Each row has a name. After each piece below comes the name of the row it's from, unless a question asks for something else. Each question is about the rows just above it. Some pieces are copies with a little noise. Places in a row count from 0.

[ 99 117 122 170 141 138 136 180 146 180] = J_248
[ 84 117 131 154 130 137 139 183 138 191] = J_113
[ 84 111 120 178 140 143 140 201 150 200] = J_613
[ 97 109 112 182 140 150 141 193 155 196] = J_556
[ 93 114 129 131 120 141 137 168 127 174] = J_108
[114 104 109 140 117 160 140 165 140 177] = J_62
[135 124 117 150 135 134 130 138 140 133] = J_530
find: [ 99 117 122 169 141 138 135 180 146 180] -> J_248
Table of tags by key:
[130] -> J_600
[168] -> J_911
[169] -> J_888
[140] -> J_247
[137] -> J_23
[139] -> J_304
[141] -> J_46
[138] -> J_445
Look up the entry of J_108 at place 6 in the table: -> J_23
find: [ 99 117 122 170 141 138 136 180 146 180] -> J_248
find: [134 123 117 150 136 133 130 137 140 133] -> J_530

[128 137 133 156 113] : J_989
[115 110 100  54 179] : J_437
[110 164  96 125 103] : J_323
[173 111 164  46 121] : J_208
[113  91 120 142 195] : J_583
[113 156 138 128 133] : J_514
[138  98 141 150 117] : J_368
Put [113 128 133 138 156] back in order: which row is it? -> J_514
tags:
[125] -> J_373
[150] -> J_104
[126] -> J_835
[103] -> J_739
[124] -> J_563
The tag of J_323, keyed by place 3: -> J_373
Put [113 128 133 137 156] back in order: which row is it? -> J_989
find: [110 164  96 125 103] -> J_323

[ 43  56 119 105  87 197 110 159] = J_552
[193 178  88  83 110 106 187 167] = J_674
[127 135 142  48 143 128 200 161] = J_518
[159  56 105 119 197  43  87 109] = J_712
[100 195  86  94 169 151  92  92] = J_731
[ 87 109 159  56 105 119 197  43] is which row reordered? -> J_712
[110 159  43  56 119 105  87 197] is which row reordered? -> J_552
tags:
[134] -> J_418
[135] -> J_642
[88] -> J_891
[187] -> J_377
[87] -> J_235
[178] -> J_904
[177] -> J_832
Look up the entry of J_674 at place 1 in the table: -> J_904

[181 153 147 102 139 100 147]  J_994
[139 147 102 153 147 181 101]  J_427
[145 203 128 143 145 199 144]  J_444
Which row holds these entries in another order? [100 181 147 102 153 139 147] -> J_994
find: [181 150 145 101 140 100 148] -> J_994
find: [138 147 103 154 146 180 100] -> J_427
tags:
[181] -> J_175
[139] -> J_803
[140] -> J_601
[145] -> J_614
[154] -> J_819
[153] -> J_852
Join J_427 by its entry at place 0: -> J_803
find: [181 153 147 102 139 100 147] -> J_994

[123 138 137 131 122 119 138 131 135 129 123  95 122 115 135 124 122 116
 119 140 110 129 137 121 132 123 126 132 118 126 132 129 132 122 148 116
 137 127 146 118 131 171 126 118] = J_191
[150 140 153 121 119 153 111 137 122 167 141 167 164 145 123 128 145 123
 127 120 179 105 131 130 148 131 127 159 166 167 113 118 138 120 108 101
  93 172 132 113 141 115 133 127] = J_701
[124 133 126 130 138 119 118 122 131 136 122 132 131 138 135 122 126 122
 137 131 121 132 135 123 131 132 123 110 123 129 119 118 115 140 116 137
 126 128 131 126 138 129 127 121] = J_390
[118 126 123 124 122 129 123 126 138 119 123 122 137 110 131 131 116 135
 122 126 115 132 122 129 132 140 128 131 121 119 135 118 138 132 137 137
  95 171 132 146 118 148 116 127] = J_372
[118 126 123 124 122 129 123 126 138 119 123 122 137 110 131 131 116 135
 122 126 115 132 122 129 132 140 128 131 121 119 135 118 138 132 137 137
 136 127 131 131 121 126 133 130] = J_873
[119 126 124 124 121 130 123 127 139 119 123 122 138 110 130 130 116 135
 122 126 117 132 123 130 133 141 129 133 121 119 134 117 139 131 136 135
 136 128 132 130 121 126 132 130] = J_198
[130 133 126 121 131 131 127 136 137 137 132 138 118 135 119 121 131 128
 140 132 129 122 132 115 126 122 135 116 131 131 110 137 122 123 119 138
 126 123 129 122 124 123 126 118] is which row reordered? -> J_873
Which row holds these entries in another order? [ 95 110 115 116 116 118 118 118 119 119 121 122 122 122 122 123 123 123
 124 126 126 126 127 128 129 129 131 131 131 132 132 132 132 135 135 137
 137 137 138 138 140 146 148 171] -> J_372
Table of tags by key:
[130] -> J_778
[115] -> J_446
[148] -> J_243
[149] -> J_668
[131] -> J_410
[116] -> J_830
Look up the entry of J_390 at place 24 in the table: -> J_410
Which row holds [119 126 124 124 121 130 123 127 139 119 123 122 138 110 130 130 116 135
 122 126 117 132 123 130 133 141 129 133 121 119 134 117 139 131 136 135
 136 128 132 130 121 126 132 130]? -> J_198
find: [124 133 126 130 138 119 118 122 131 136 122 132 131 138 135 122 126 122
 137 131 121 132 135 123 131 132 123 110 123 129 119 118 115 140 116 137
 126 128 131 126 138 129 127 121] -> J_390

[152  90  85 148  88  85 126 162 129] -> J_844
[114 122 132 152 140 133 107 144 140] -> J_255
[102 131 123 118 126  79 146 127 130] -> J_25
[153 153 146  97  92 150 177  79 132] -> J_512
[144 183 144 118 103  75 153 117  98] -> J_389
[141 191 109 144 102  59 152 106  99] -> J_346
[102 131 138 119 108 120 131 101 151] -> J_593
[147 146 120 147 125 109 151  81 123] -> J_246
[133 131 125 119 127 132 119 130 109] -> J_908
[118 127 101 114 115 139 131 135 113] -> J_496
[131 136 141 122 108 136 123 132 137] -> J_451
find: [117 128 101 114 115 140 132 135 113] -> J_496
key -> tag
[141] -> J_922
[139] -> J_926
[136] -> J_592
[120] -> J_942
[85] -> J_371
Look up the entry of J_451 at place 5 in the table: -> J_592
find: [152  90  85 148  88  85 126 162 129] -> J_844
The row with [133 131 125 119 127 132 119 130 109] is -> J_908

[151 113 132 128 143 171 151 116 152 157  99 157  90  96 137 140 146] : J_403
[151 118 135 172 142 170 147 123 148 155 109 161 128 102 133 141 144] : J_245
[161 147 150 115 122 134 139 133 105 122 131 192 130 128 143 152 116] : J_395
[166 142 146 119 117 126 146 121 107 118 111 188 138 123 157 152 128] : J_594
[168 140 144 120 115 123 150 116 107 116 103 187 142 120 162 151 110] : J_836
[162 131 141 139 124 138 150 116 121 129 102 178 126 128 154 148 121] : J_878
[152 160 162 107 133 154 120 162 103 134 180 199 128 146 108 154 126] : J_863
[152 160 163 106 133 154 121 163 103 134 181 199 108 146 108 154 126] : J_799
[151 111 130 184 144 173 152 116 155 160  97 155 128  94 137 139 147] : J_708
[153 160 163 107 133 153 121 162 104 133 180 200 109 145 109 154 125] : J_694
[151 111 131 183 144 173 152 116 155 159  97 155  88  94 137 139 147] : J_128
Table of tags by key:
[125] -> J_622
[138] -> J_822
[157] -> J_13
[126] -> J_267
[137] -> J_576
Join J_594 by its entry at place 5: -> J_267
Put [150 115 122 134 139 133 105 122 131 192 130 128 143 152 116 161 147] back in order: which row is it? -> J_395

[114 141  85 155 173 114 124 131 113 131 151 149 107 155 118 136 119 149
 140 121 118 111 119 132 131 135 106 130 111 101 126 108] -> J_664
[128 120 148 123 115 110 160 139 129 137 123 113  67 155 158 118 140 154
 125 103 158 123 134 203  95  93 134 135  57 139  59 134] -> J_641
[156 203  71 135 154  88  34 113 107 171  89 118 185 100 150 130 151 120
 128 137 111 129 137 116 102 133 143 131 129 161 102 130] -> J_876
[103 121  71 139 139  69 102 124  93 161 167 177 144 129  95 127 121 130
 116 123 116 106 117 100 143 151 116 149 111 135 134 147] -> J_690
[128 120 148 123 115 110 160 139 129 137 123 113  67 155 158 118 140 154
 125 103 109 141 129 143 143 137 130 122 118 111 111 114] -> J_640
[121 132 129 132 126 117 129 135 116 129 123 117 113 134 146 195 154  69
 183  85 120 172 112 114 149 100  96 121 131 156  67  92] -> J_166
key -> tag
[133] -> J_595
[108] -> J_772
[109] -> J_940
[134] -> J_321
[155] -> J_991
Join J_664 by its entry at place 31: -> J_772
find: [104 120  71 139 140  69 101 123  92 160 165 177 143 129  94 127 120 129
 117 122 115 106 116 101 143 152 116 149 112 135 134 147] -> J_690

[141 118  31 140  81 121 117 114 149 136 117 164 135 218 165 101 129 115] = J_278
[ 81 101 117 117 136 129 164  31 149 118 114 141 218 121 165 115 141 135] = J_291
[ 81 101 117 117 136 129 164  31 149 118 114 141 218 121 152 112 141 119] = J_393
find: [ 81 102 117 117 136 130 164  32 150 118 113 142 218 120 152 113 140 118] -> J_393
Which row holds these entries in another order? [135 141 115 165 121 218 141 114 118 149  31 164 129 136 117 117 101  81] -> J_291
key -> tag
[120] -> J_833
[117] -> J_993
[129] -> J_568
[122] -> J_102
[121] -> J_548
The tag of J_278, keyed by place 5: -> J_548

[167  98  97 154 102 108 156 182  98 171 176 140  79 172 162  95 198 150
 164 112 118 183 150 114] : J_980
[144 134 126 146 117 116 187 156 120 155 176 146 106 177 163 120 171 161
 151 133 149 176 145 142] : J_889
[ 95 134 118  95 147 147 115  95 147  91  90  99 142  90  93 144 105  97
  93 144 141  91  95 111] : J_109
[134 197 197 202 117  93 189 122 129 153 178 193 161 204 174 136  88 199
 178 110 115 149 182 201] : J_70
[170 140 149 193 111 102 136 169 114 167 154 171 125 173 163 111 142 167
 184  97  90 153 174 146] : J_94
[180  97 125 171 101 106 124 186  98 177 158 159  99 159 163  96 167 155
 173  97  91 165 165 129] : J_121
[164 119 145 159 105 107 155 159 106 175 180 168 104 172 175 104 153 170
 165 114 121 179 168 154] : J_156
[ 70 128 120  86 161 164 132  92 160  74  81  85 176  83  75 174  90  87
  67 159 149  67  76 122] : J_520
[156 128 141 165 112 111 152 159 112 162 171 158 123 172 162 120 148 163
 163 114 118 162 161 154] : J_786
[163 120 145 133 126 106 176 117 149 161 146 188 177 116 171 120 155 156
 151 144 146 176 142 134] : J_478
[ 73 130  98  79 164 166 127  93 161  71  78  72 160  81  71 168 112  76
  70 163 156  74  69 100] : J_981
[144 155 106 134 117 156 146 163 171 120 142 146 161 151 176 177 187 120
 176 126 133 145 149 116] is which row reordered? -> J_889
find: [167  98  96 155 101 108 156 182  98 170 177 140  80 172 161  95 198 151
 164 111 118 183 150 114] -> J_980
Table of tags by key:
[161] -> J_436
[73] -> J_289
[74] -> J_385
[162] -> J_172
Look up the entry of J_520 at place 9 in the table: -> J_385
find: [ 70 128 120  86 161 164 132  92 160  74  81  85 176  83  75 174  90  87
  67 159 149  67  76 122] -> J_520
[164 119 145 159 105 107 155 159 106 175 180 168 104 172 175 104 153 170
 165 114 121 179 168 154] is in which row? -> J_156
find: [ 73 130  98  79 164 166 127  93 161  71  78  72 160  81  71 168 112  76
  70 163 156  74  69 100] -> J_981

[ 84 112  51 159 111 132 121 126  88  85  98 130 109  93  93 154 112 118
 140  56  66 133  92 116 176  98 186 205  84 178 155 170] = J_506
[ 70 158 103 199 103  88 107 109 121 103  73 120 121 109  94 181 119 170
  91 130  79 119  64 162 160  96 180 149  66 126 193 149] = J_123
[ 59 135  76 155 122 187 141 129 138 102  61  95 142  72 151 141 162 152
  80  69  84 138  69 120 159 152 160 208  62 114 149 179] = J_35
[ 73 118  45 165 153 177  78 118 105 109 107 104 143 116 167 158 103 119
 124  97 115  69  65 130 141  72 201 182  56 129 102 142] = J_729
[128 122  56 171 167 122  97  88  90 105 108 111  89 115 150 186 132 146
 133  79  84  86  87 108 127 114 156 178  75 109 163 162] = J_401
[ 61 137 129 163 134 111 114 149  85 136 132 158 119  52 155 149 108 104
 124  39  78  95  73 123 129 123 185 180  81 173 168 169] = J_233
[ 70 158 103 199 103  88 107 109 121 103  73 105 121 109  94 181  72 170
  91 130  79 119  64 162 160  96 180 149  49 126 193 149] = J_492
Which row holds these entries in another order? [149 193 126  49 149 180  96 160 162  64 119  79 130  91 170  72 181  94
 109 121 105  73 103 121 109 107  88 103 199 103 158  70] -> J_492
tags:
[111] -> J_728
[85] -> J_219
[109] -> J_181
[72] -> J_902
[112] -> J_162
[92] -> J_971
[93] -> J_272
Join J_506 by its entry at place 13: -> J_272
find: [ 84 112  51 159 111 132 121 126  88  85  98 130 109  93  93 154 112 118
 140  56  66 133  92 116 176  98 186 205  84 178 155 170] -> J_506
Put [ 56  75  79  84  86  87  88  89  90  97 105 108 108 109 111 114 115 122
 122 127 128 132 133 146 150 156 162 163 167 171 178 186] back in order: which row is it? -> J_401

[104 114 124 106 108 130  81 121] : J_72
[ 95 125 101 135 125 125 114  94] : J_545
[ 94 124 135  95 125 114 101 139] : J_662
[182 138 139 203 185 127 136 125] : J_663
[ 94 114 101 124 125 135  95 140] : J_860
[ 94 124 135  95 125 114 101 125] : J_687
find: [ 94 113 101 123 124 136  96 140] -> J_860
[125 101 114 125  95 135 124  94] is which row reordered? -> J_687
[125 101 114  94  95 124 139 135] is which row reordered? -> J_662

[139  93 122  91 160] : J_788
[122 155  47 152  83] : J_433
[122 160 111 125 153] : J_625
[122 160  93 138  91] : J_586
key -> tag
[155] -> J_702
[83] -> J_391
[91] -> J_164
[154] -> J_83
[82] -> J_200
Look up the entry of J_433 at place 4 in the table: -> J_391
Which row holds these entries in another order? [ 83  47 152 122 155] -> J_433
[ 91 138  93 160 122] is which row reordered? -> J_586
Which row holds these entries in another order? [ 91 122  93 160 138] -> J_586
find: [123 154  48 152  83] -> J_433

